dag: -3.61 -5.36 -0.47 7.96 -1.75 -0.06 -8.49 0.13
geve: 6.11 6.05 -3.24 3.05 -4.10 -1.86 -0.38 1.60
Muso: 3.80 -7.89 0.40 0.11 -4.92 -2.61 5.96 -1.12
sinap: 0.86 1.00 0.27 -1.35 -0.55 -1.04 1.78 -0.28
pep: -0.31 1.97 0.48 7.52 1.87 0.53 5.48 -4.34
Pado: -3.13 4.37 2.33 -1.13 -4.70 -1.71 0.16 4.26
kegob: -0.29 0.70 2.39 2.39 3.03 2.40 -0.65 -9.46
Dop: -5.47 0.95 -0.91 -0.17 -1.01 -8.08 1.71 -0.32
zevo: -3.49 -3.50 4.03 2.08 4.24 2.46 3.07 4.08
gone sinap: -0.55 -1.35 0.27 0.86 1.00 -1.04 1.78 -> -0.28
gone zevo: -3.49 4.03 4.08 2.08 3.07 2.46 4.24 -> -3.50
gone kegob: 3.03 -0.65 -9.46 0.70 2.39 -0.29 2.39 -> 2.40
gone Pado: 2.33 -3.13 0.16 -1.13 -1.71 4.26 -4.70 -> 4.37
gone Muso: -7.89 5.96 0.40 -2.61 -1.12 -4.92 3.80 -> 0.11

pud: 0.39 -0.68 -1.44 2.18 4.82 4.81 -2.71 -0.13 -2.51 -1.77 1.47 3.60 1.85
 0.96
fepi: 0.39 -0.68 -1.44 2.18 -1.90 4.81 -2.71 -0.13 -0.12 -1.77 2.36 3.60 1.85
 0.96
per: -0.16 -3.29 -0.86 -3.21 0.55 -1.42 4.46 -0.17 -4.07 0.39 0.49 0.56 -1.19
 -2.11
kugud: -0.16 -3.29 -0.86 -3.21 0.55 -6.97 4.46 -3.49 -4.07 0.54 0.49 1.41 -1.19
 -3.30
gone fepi: 4.81 3.60 0.96 -2.71 -0.68 2.18 -1.77 -1.44 -1.90 -0.12 0.39 2.36 1.85 -> -0.13
gone per: 0.49 -2.11 -4.07 0.39 -1.42 4.46 0.55 -0.86 -3.29 0.56 -3.21 -0.17 -1.19 -> -0.16
gone kugud: 1.41 -6.97 -3.49 -4.07 0.54 0.49 4.46 0.55 -0.86 -0.16 -1.19 -3.21 -3.30 -> -3.29
gone kugud: -3.30 4.46 -0.16 -4.07 0.49 -1.19 1.41 0.54 -3.21 -3.49 -0.86 -3.29
 -6.97 -> 0.55
gone per: 0.56 -1.19 0.49 -0.16 -0.17 -3.21 -3.29 -1.42 -4.07 4.46 0.39 -0.86
 -2.11 -> 0.55
gone pud: 0.96 -1.44 1.85 -0.68 -1.77 3.60 4.82 -2.51 0.39 1.47 -0.13 2.18 -2.71 -> 4.81

Lapes: -0.32 1.53 1.02 -0.72 -1.60 -0.92 0.34 1.22 0.25 0.27 1.75 0.29 1.69
 -0.96 0.49 -1.26 -1.58 0.87 1.89 -0.68 0.87 1.38 0.13 1.00 0.12 0.38
 -0.23 -1.25 -1.01 -0.51 -0.78 0.95 -1.13 1.01 -2.92 1.80 0.89 -1.61
 -1.70 0.85 0.44 3.02 -0.81 0.06 -2.75 -2.34 -0.63 -1.25
Berap: -0.23 2.77 2.77 -0.84 -2.69 -0.16 -2.31 -0.45 1.13 -1.07 -0.29 1.69 1.81
 0.30 -0.75 -2.61 -2.08 -0.24 0.81 -0.47 1.48 1.02 -0.69 2.86 -0.44
 -0.68 -1.88 -0.19 1.00 -2.19 -1.99 1.50 -1.76 -2.40 -3.05 -0.17 -2.21
 -2.88 -2.19 -0.07 1.71 3.30 -0.94 1.28 0.25 -4.04 1.90 -0.03
Rifir: 1.44 1.17 0.41 -0.13 -1.71 -2.20 -0.35 0.40 -1.69 0.70 -0.12 -2.12 0.30
 -0.69 0.20 0.14 -0.52 -2.45 1.60 -1.64 1.88 -2.47 0.98 -1.27 -0.17
 -0.68 -0.05 0.52 2.64 -1.46 1.54 1.13 0.54 0.01 0.75 -0.11 0.28 2.04
 0.70 1.65 -1.23 1.18 -1.76 0.29 1.20 1.13 3.19 3.05
nuz: 1.27 1.19 2.92 0.13 -1.78 2.71 -1.15 -1.05 0.78 3.62 -1.93 -3.85 -0.72
 0.89 -2.54 0.46 -2.53 0.38 2.46 0.11 1.17 2.10 -3.73 1.55 -1.75 1.71
 -3.14 -2.93 0.71 -0.70 2.38 2.78 -1.09 0.89 -1.37 -1.81 -0.79 -0.81
 -1.69 0.18 1.30 -1.97 -0.35 -0.66 1.73 -1.80 0.34 3.67
kimev: 0.03 2.24 0.69 -2.43 -0.78 -1.53 -0.13 1.05 1.01 1.43 1.72 0.58 0.88
 0.94 -0.14 -1.79 -2.84 2.00 -0.38 -1.20 -0.01 3.50 1.77 4.62 0.25 1.17
 -4.05 -0.20 2.48 -3.01 0.54 -0.47 -0.06 2.93 -1.92 -3.16 0.39 -2.14
 -2.15 -1.61 -1.04 -0.20 1.09 -1.12 -1.57 4.04 3.42 2.05
vuza: -0.32 1.41 1.52 0.79 -0.75 -0.38 -0.29 2.22 -1.19 1.74 -0.87 -2.88 -0.71
 -1.91 0.54 -0.44 -3.20 -1.74 2.60 0.75 0.22 1.11 -0.84 1.23 -0.70 4.43
 -0.45 -0.17 0.98 -0.32 3.60 1.04 1.10 0.02 -1.02 0.95 0.75 -2.22 1.35
 1.78 -0.19 -2.39 -2.62 0.75 -2.51 -1.77 -1.34 2.84
Vakad: -0.23 2.15 1.90 -0.91 -2.32 -0.89 -1.33 2.90 1.69 -0.94 1.92 2.04 -2.11
 -2.27 3.71 -1.55 -1.43 -0.51 0.40 -0.61 6.80 1.90 -0.32 1.77 1.21 -1.32
 -1.73 -4.46 -1.82 -1.42 0.49 4.07 -0.06 1.98 -3.79 1.25 0.65 -1.89
 -1.27 1.89 1.00 1.37 0.62 -1.57 -0.88 -3.73 0.85 -1.09
Zazo: 1.08 1.41 1.52 0.79 -0.75 -0.38 -0.29 2.22 -1.19 1.74 -0.87 -2.88 -0.71
 -1.91 0.54 -0.44 -3.20 -1.74 2.60 0.75 0.22 1.11 -0.84 1.23 -0.70 4.43
 -0.45 -0.17 0.98 -0.32 3.60 1.04 1.10 0.02 -1.02 0.95 0.75 -2.22 1.35
 1.78 -0.19 -2.39 -2.62 0.75 -2.51 -1.77 -1.34 2.84
Damu: 1.57 2.02 1.53 -0.05 -1.74 0.07 0.17 -0.30 -1.73 0.53 1.69 -0.68 -1.57
 -1.43 0.82 -1.04 -2.43 0.53 1.38 -1.37 -1.20 -2.05 0.79 -0.89 -0.12
 -0.03 -0.02 0.49 0.48 -0.16 0.87 1.37 1.68 -0.27 0.33 -1.80 1.48 0.65
 -0.58 0.24 0.29 -0.75 -0.88 -0.35 -2.86 -0.34 0.42 2.86
Boda: -0.32 -0.31 0.73 0.21 -2.58 -3.35 -1.01 0.85 -2.32 2.16 -1.30 -3.67 1.61
 -1.31 0.18 -0.93 0.27 -0.93 0.92 -1.27 3.52 -1.52 0.21 -1.09 -0.80 1.95
 -0.60 0.54 3.03 -0.23 1.20 2.53 0.77 -1.09 0.06 0.69 -0.50 -0.44 0.65
 2.19 -1.94 -1.01 -2.31 1.48 2.29 1.19 3.28 1.88
gone vuza: 0.22 0.79 0.75 -0.87 -1.74 -0.75 -0.17 0.95 1.04 -2.88 2.60 -2.22 -0.44
 -0.19 -0.71 -0.29 -1.77 -3.20 0.98 -1.34 1.10 1.74 3.60 0.75 1.52 1.35
 1.23 1.41 -0.70 -2.51 0.75 -1.19 2.84 -0.38 4.43 -0.32 -1.91 -2.39 1.78
 0.54 -0.45 -0.84 -2.62 -1.02 -0.32 2.22 0.02 -> 1.11
gone kimev: -1.61 0.25 -3.16 1.77 4.04 0.88 -0.01 2.24 2.05 1.05 1.09 -0.13 2.00
 1.72 -1.92 -0.20 -1.20 2.48 -0.20 4.62 0.58 3.42 1.17 -1.04 1.43 -1.79
 -2.14 -0.47 1.01 -0.78 -2.84 -1.57 -3.01 0.94 -1.12 0.69 -0.06 2.93
 0.03 -2.43 -0.38 -0.14 -1.53 0.39 -2.15 3.50 -4.05 -> 0.54
gone vuza: -0.87 1.35 2.84 -0.84 -0.75 1.04 2.22 -2.22 0.54 1.23 -0.44 -2.39 -1.02
 -3.20 1.78 -1.34 1.11 -0.45 4.43 -1.77 0.95 -2.62 -0.71 -1.74 -0.32
 -0.29 3.60 0.79 0.75 -0.17 -2.51 0.02 2.60 0.98 -0.19 -0.70 -0.38 -0.32
 1.52 0.75 -2.88 0.75 -1.19 -1.91 0.22 1.41 1.74 -> 1.10

roz: 0.29 -0.68 -0.41 -1.22 0.03 -0.34 -4.00 -1.88 1.10 -1.51 0.14 -1.65 1.56
 1.52 -1.97 -1.77 -0.18 -0.48 0.58 -2.94 -1.70 1.14 1.88 -0.39 -0.39
 -1.34 0.35 -3.23 -1.15 0.47 0.02 0.27 -1.96 -1.42 -2.93 2.66 -0.42 2.76
 -3.64 -0.34 2.97 0.49 -0.61 -1.88 -1.01 -1.53 -4.05 -2.23 -0.92 -2.13
 1.44 2.49 -0.65 1.00 -0.55 5.41 2.01 -2.85 3.28 -1.85 0.29 -0.71
zoli: 0.36 0.36 1.39 0.04 1.90 2.57 3.91 3.34 -6.99 1.25 -0.97 0.88 -0.41
 -0.66 0.06 2.67 2.11 1.49 0.68 2.92 1.54 2.23 -3.23 -0.43 2.15 -1.78
 0.25 2.21 3.53 1.43 0.06 3.83 5.80 2.21 -1.96 -2.44 2.57 -0.69 2.32
 -2.36 -0.68 -0.84 -0.65 2.87 -0.41 2.05 2.83 2.80 -1.28 0.23 -0.98
 -6.05 -1.11 -0.67 2.41 -6.65 -5.85 0.58 -2.85 1.75 -1.51 1.20
Gefub: -0.17 0.31 -0.55 0.32 -1.26 -0.40 0.28 1.58 0.78 0.24 0.05 0.53 -0.45
 0.99 0.05 -1.89 1.28 -0.16 0.29 2.02 1.72 -0.78 -0.07 0.61 -0.50 0.93
 -0.72 1.47 0.04 -1.59 0.34 -0.47 0.19 0.03 -2.62 0.27 -0.09 -0.18 1.32
 0.41 -0.46 0.68 0.06 1.37 -0.62 0.07 1.06 1.75 -0.17 0.85 0.37 0.50
 0.01 1.08 -0.08 0.52 0.73 1.48 -1.95 1.15 2.55 0.23
Fol: 0.05 -0.56 0.74 0.27 1.27 0.69 2.63 0.07 -0.05 1.22 1.14 1.12 -0.47
 -2.48 0.04 1.73 -2.16 -0.76 -0.34 -0.85 -1.47 1.08 0.70 -0.60 1.75
 -1.13 1.89 -0.28 -1.22 1.33 -1.04 -1.33 -1.67 1.22 2.51 -2.06 -0.29
 -0.04 0.33 0.09 -0.42 -2.19 0.56 -3.30 2.09 0.72 1.57 -1.64 1.07 -0.17
 -1.41 1.09 1.13 -2.52 0.47 -1.40 0.99 -0.03 0.06 -0.99 -3.09 -0.92
zude: 0.17 -1.94 -0.68 0.73 0.79 -0.26 -3.54 -2.71 3.59 -1.31 0.71 -2.12 -0.81
 -0.37 0.01 -1.43 -4.01 -2.26 -0.90 -6.62 -2.94 -2.13 2.44 -1.61 -0.21
 0.76 0.13 -3.21 -3.30 -1.34 -0.11 -4.02 -6.23 -0.24 5.22 5.23 -2.83
 0.36 -3.36 1.98 1.16 -1.24 0.85 -3.57 2.35 -3.06 -2.96 -6.16 1.55 -0.90
 -0.05 5.16 0.81 -1.95 -0.79 3.10 5.94 -3.25 4.49 -3.35 -3.38 -1.43
ked: 0.26 -1.02 -1.53 0.20 1.53 -1.01 -4.10 -3.72 0.96 -1.89 0.24 -2.63 -0.51
 -0.41 1.19 -0.15 -4.34 -2.19 -0.82 -6.58 -4.06 -2.66 2.36 -0.52 -1.62
 2.30 -1.09 -4.05 -4.19 -0.02 0.34 -3.08 -5.55 -1.38 7.55 4.49 -3.58
 -0.05 -3.57 0.34 4.90 -0.08 0.58 -0.28 1.27 -3.20 -4.03 -5.62 -0.20
 -2.08 1.29 5.30 -1.65 1.08 -2.85 6.75 4.05 -3.88 6.44 -3.16 -2.84 -0.97
nifan: 0.74 -0.91 0.11 0.02 2.68 0.62 -3.34 -1.90 0.66 -1.46 -0.41 -1.71 -0.80
 -0.18 -1.19 -0.16 -1.38 -1.13 -1.59 -5.04 -5.24 0.12 0.58 -1.87 -1.41
 -1.04 0.03 -1.48 -1.76 -0.69 0.19 -1.35 3.11 0.71 3.12 3.78 -1.83 0.30
 -2.84 0.25 0.77 -2.48 0.30 0.17 0.47 -2.38 -2.86 -5.00 1.13 -0.80 0.21
 3.62 -0.56 -0.31 -0.99 1.90 2.92 -2.77 4.14 -3.05 -2.70 -0.82
gone nifan: -0.91 0.62 -0.18 1.13 1.90 0.19 4.14 -0.80 2.92 0.47 -3.34 -2.84 -0.56
 -1.35 3.78 -0.69 -5.00 -1.13 0.12 -1.46 3.11 2.68 -1.87 -1.76 0.02 0.30
 -1.38 0.77 -1.19 0.74 -0.41 0.71 -0.80 -1.59 -1.83 -3.05 3.62 -0.99
 0.03 -2.48 0.58 0.21 -0.16 -2.38 -1.04 -2.77 -1.48 -2.86 0.25 -1.41
 0.30 0.66 -0.31 -2.70 0.17 -5.24 -5.04 0.11 -0.82 -1.71 -1.90 -> 3.12
gone zude: -4.02 -0.21 -0.68 -0.90 -2.13 -2.94 -2.71 0.79 5.23 -6.23 0.13 -3.36
 -0.90 -2.26 -3.25 -0.24 3.59 2.35 -0.26 0.73 1.55 -3.57 1.16 5.16 0.76
 -3.21 0.01 -1.24 -2.96 -6.62 -1.43 -0.81 -3.06 1.98 -0.37 -0.05 -3.30
 -1.31 0.81 -1.95 -1.61 -1.34 5.94 -3.35 -3.38 -1.43 -4.01 0.36 0.71
 0.85 -0.11 3.10 2.44 -1.94 4.49 -3.54 -2.12 -6.16 -0.79 0.17 -2.83 -> 5.22
gone Fol: 0.33 -1.47 -2.52 -0.03 0.04 1.14 0.07 2.09 -2.06 0.74 2.63 1.22 0.99
 -1.40 -0.29 -0.85 -0.17 -1.04 0.27 1.75 1.57 1.09 1.27 1.12 -0.34 0.72
 0.70 -0.56 -1.67 1.13 -0.04 -2.48 -0.76 -1.22 1.89 -0.60 -2.19 -1.64
 -0.05 -1.33 1.08 1.07 -0.28 1.22 0.09 -0.99 0.56 -1.41 1.33 2.51 0.06
 -3.09 1.73 0.47 -0.92 0.69 -0.42 -3.30 -0.47 -2.16 -1.13 -> 0.05
gone roz: 2.01 0.03 1.10 -1.01 -1.85 1.14 -0.55 -3.23 0.02 0.58 -0.68 1.56 -3.64
 2.49 -0.65 1.88 -4.00 -0.39 -1.96 0.35 -0.41 -0.48 -2.23 -1.88 0.27
 -0.42 0.14 -0.34 0.47 1.44 -1.77 -0.71 2.66 2.97 0.49 -0.39 1.52 -1.42
 -0.34 -1.70 -1.15 -0.61 -1.97 2.76 5.41 0.29 -1.53 -0.18 -1.88 -0.92
 -1.34 -1.22 0.29 1.00 -2.93 -2.13 -2.85 3.28 -4.05 -1.51 -1.65 -> -2.94
gone zude: 2.44 -0.81 -1.94 5.22 -1.43 -1.24 -0.26 -2.12 -3.35 -3.30 1.98 1.16
 -0.37 -0.05 0.13 5.23 -0.90 -0.24 -1.31 -2.94 -2.83 0.36 2.35 0.76
 -2.96 -3.36 3.10 -0.79 -4.01 0.71 5.94 5.16 -3.06 -1.95 0.73 1.55 -3.38
 0.17 -4.02 0.79 -6.16 4.49 -6.62 -2.71 -1.34 -0.68 -2.26 -3.25 -0.90
 0.81 -1.43 -1.61 0.01 0.85 -6.23 3.59 -0.11 -3.54 -3.21 -0.21 -3.57 -> -2.13
gone zoli: 2.32 0.25 -1.78 -0.43 2.41 1.75 -6.99 2.87 2.92 2.15 2.57 0.58 1.25 3.91
 -2.85 -6.05 2.67 1.43 -3.23 -1.51 -0.68 -1.96 0.06 -0.66 -2.36 0.68
 2.83 2.11 -6.65 3.83 -5.85 2.57 1.20 2.21 0.04 -0.65 -0.84 2.21 -0.69
 5.80 -0.41 0.36 -0.98 0.36 -0.41 2.23 2.05 1.90 -1.28 1.49 1.39 -2.44
 -0.97 3.53 -1.11 0.88 2.80 0.06 3.34 0.23 1.54 -> -0.67
gone Gefub: 0.24 0.85 -0.07 2.55 -1.26 0.06 1.08 0.29 -1.95 0.23 0.03 1.37 -0.62
 0.32 1.28 0.01 -0.45 0.99 0.41 0.53 -1.59 1.58 0.93 1.72 1.75 1.47
 -0.17 0.78 0.28 0.04 0.27 1.06 0.05 0.05 -0.50 -0.40 1.48 -0.55 0.19
 0.07 -0.08 1.15 -1.89 -0.16 2.02 1.32 -0.78 -0.17 0.73 -0.46 0.52 -0.09
 -0.72 0.31 0.50 0.34 -0.47 -2.62 0.68 0.37 0.61 -> -0.18

dape: 4.05 6.45 -3.75 4.42 1.61 -5.05 -1.42 -7.57
doki: 7.39 6.45 -3.22 -0.60 -0.59 8.30 -4.88 2.42
foduv: -1.61 -2.76 7.60 8.56 -3.47 2.53 -5.17 6.18
dat: 1.36 1.41 -2.55 3.22 1.97 7.72 -3.66 4.32
figit: -8.20 5.01 -7.50 -3.62 -1.96 3.32 5.36 2.13
gumik: 5.87 1.76 4.55 1.11 4.14 -5.52 -2.58 0.90
Zofa: 7.52 3.94 8.36 7.15 -1.40 -0.68 2.31 1.76
tuda: 0.60 -8.55 -0.40 0.30 7.55 -5.43 4.04 -0.67
koru: -8.11 5.35 -4.01 -1.94 -0.70 0.83 -7.65 7.34
fomu: 2.62 -2.31 -7.47 7.65 6.45 -3.27 4.77 -3.21
tad: 1.73 -3.97 -3.50 7.19 4.48 -5.19 -6.98 0.41
zed: 1.36 1.41 -2.55 3.22 1.97 7.72 -7.63 4.32
gone Zofa: 8.36 -1.40 -0.68 1.76 2.31 7.15 3.94 -> 7.52
gone doki: -0.59 7.39 -0.60 -3.22 6.45 2.42 -4.88 -> 8.30
gone doki: -3.22 7.39 6.45 -0.60 8.30 2.42 -4.88 -> -0.59

zib: 5.37 -1.89 0.62 -6.20 1.83
pobu: 2.94 1.39 -0.93 5.57 -1.25
Nagok: 5.37 -0.38 0.62 -6.20 1.83
Mabo: -3.65 1.24 1.13 -4.81 -0.39
suz: -6.28 -0.27 1.61 -1.83 0.00
Zudeg: -1.52 -1.53 -2.39 -0.59 -0.60
fepel: -2.62 2.09 -1.38 0.34 -1.48
bos: 1.69 1.97 1.74 2.59 -2.21
geged: 1.84 1.85 -0.07 1.63 0.34
gone Nagok: 5.37 0.62 1.83 -0.38 -> -6.20
gone Zudeg: -0.59 -1.52 -2.39 -1.53 -> -0.60
gone Zudeg: -0.60 -1.52 -2.39 -0.59 -> -1.53
gone geged: 1.63 1.84 -0.07 0.34 -> 1.85
gone zib: 0.62 -6.20 -1.89 1.83 -> 5.37

romot: -3.51 -1.34 -1.35 -2.90 -6.01 1.79 -8.63 1.98
zar: -0.55 -0.54 1.18 2.74 0.43 -2.21 1.84 2.09
Tebof: 4.81 -4.75 4.17 2.91 5.73 2.45 -2.47 1.60
zup: -6.40 -2.05 -0.71 -1.47 3.31 4.94 -2.07 -0.06
les: -0.17 -7.31 0.84 -0.59 -3.99 0.32 1.77 0.90
kilub: -0.57 -4.01 5.36 -4.10 2.34 1.59 7.92 -2.81
Nuvi: 1.03 2.64 0.77 -6.33 2.67 -2.82 -3.50 4.75
luvid: -2.80 2.96 5.00 0.51 -2.43 -1.73 0.52 -1.11
genif: -6.40 -2.05 -0.71 -1.47 1.10 -2.89 -3.23 -5.42
Rodo: 3.83 4.87 -6.68 2.97 4.02 -2.35 1.85 -4.59
gone zar: 2.74 1.18 0.43 1.84 -0.55 -0.54 -2.21 -> 2.09
gone zar: -2.21 2.09 2.74 -0.54 0.43 1.18 1.84 -> -0.55
gone romot: -8.63 1.79 -3.51 -1.35 -6.01 -2.90 1.98 -> -1.34
gone luvid: 5.00 -2.43 -2.80 2.96 -1.73 0.51 -1.11 -> 0.52

